0: [115 172 129 106  80 109 190 155]
1: [121 204 120 128  62 106 201 197]
2: [131  79 140  61 156 166 158 125]
3: [114 140 129 127 105 148 138 136]
4: [132  58 136 108 202 146  73  56]
5: [140  54 117  96 211 140 103  64]
6: [139 151 108 166  99 127 142 117]
7: [116  98 136 122 148 151  68 126]
8: [119 110 146 114 157 139 125 108]
9: [145 122  95 143 137 101  70  87]
10: [106 169 115  26 130 112 213 179]
11: [133 195 113 110  77 100 214 184]
12: [124 187 119 135  96 126 190 159]
13: [139 164 128 131 115 117 159 139]
14: [158   0 125 144 244 149   0  11]
15: [114 207 147 158  87 108 158 180]
16: [153 135 126  59 148 149 178 120]
17: [129 113 110 148 127 140  74 101]

[130 188 137 183  73  94 145 164] 15 12 13
[125 107 139 110 152 143 122 127] 8 7 3
[141 159 130 175 108  91 123 115] 6 13 3
[138 122 122 111 142 126 118 102] 8 17 3
[123 156 123 181  91 123 113 150] 6 3 13
[125 170 126  42 113 153 211 172] 10 16 0
[128 118 147 168 117 102 136 112] 6 13 3
[113  87 161 139 162 121  64 103] 7 17 8
[101 202 115 141  60 106 191 221] 1 11 15
[116 148 129  60 120 131 199 178] 10 0 16
[119 146 141 183 110 139  66 121] 17 7 6
[149  37 113 145 220 137   0  18] 14 4 5
[143 147 123  52 118 153 206 149] 16 10 0
[110 137 150 130 105 146 146 166] 3 13 12
[160   0 114 130 245 152   0   0] 14 4 5
[129  69 146 126 191 139  48  71] 4 5 7
[128 168  91 172  93  78 123 145] 6 13 15
[137 152  95 170 104  97 109 124] 6 9 13
[124 170 128  48 115 155 208 171] 10 16 0
[128 115 130 152 145 139  77  98] 17 7 9
[132 173 112 128 103  93 143 151] 13 12 0
[117 115 140 110 151 125 126 113] 8 3 7
[148 135 120  88 144 122 196 134] 16 13 0
[103 163 139 145 111 138 114 158] 3 13 6
[124 116 158 120 132 115 111 112] 8 7 3
[135 147 134 126 128 125 162 128] 13 3 6
[133  87 143 140 195 138  38  57] 4 5 7
[145  37 126 180 211 143   1  18] 14 4 5
[112 120 115 114 115 146 149 141] 3 13 8
[137 117 134  56 140 123 178 151] 16 2 10
[112 208 152 156  72  96 164 171] 15 1 12
[128 181 135  35 100 152 235 189] 10 11 0
[116 101 141 101 152 125 126 112] 8 7 2
[123 113 126 102 122 166 150 153] 3 2 8
[137  62 145 150 179 174  42  66] 4 7 5
[124 217 139 152  77 103 167 172] 15 1 12
[118 106 146 122 159 120 104 109] 8 7 17
[131 147 109  86  97 116 178 163] 0 13 12
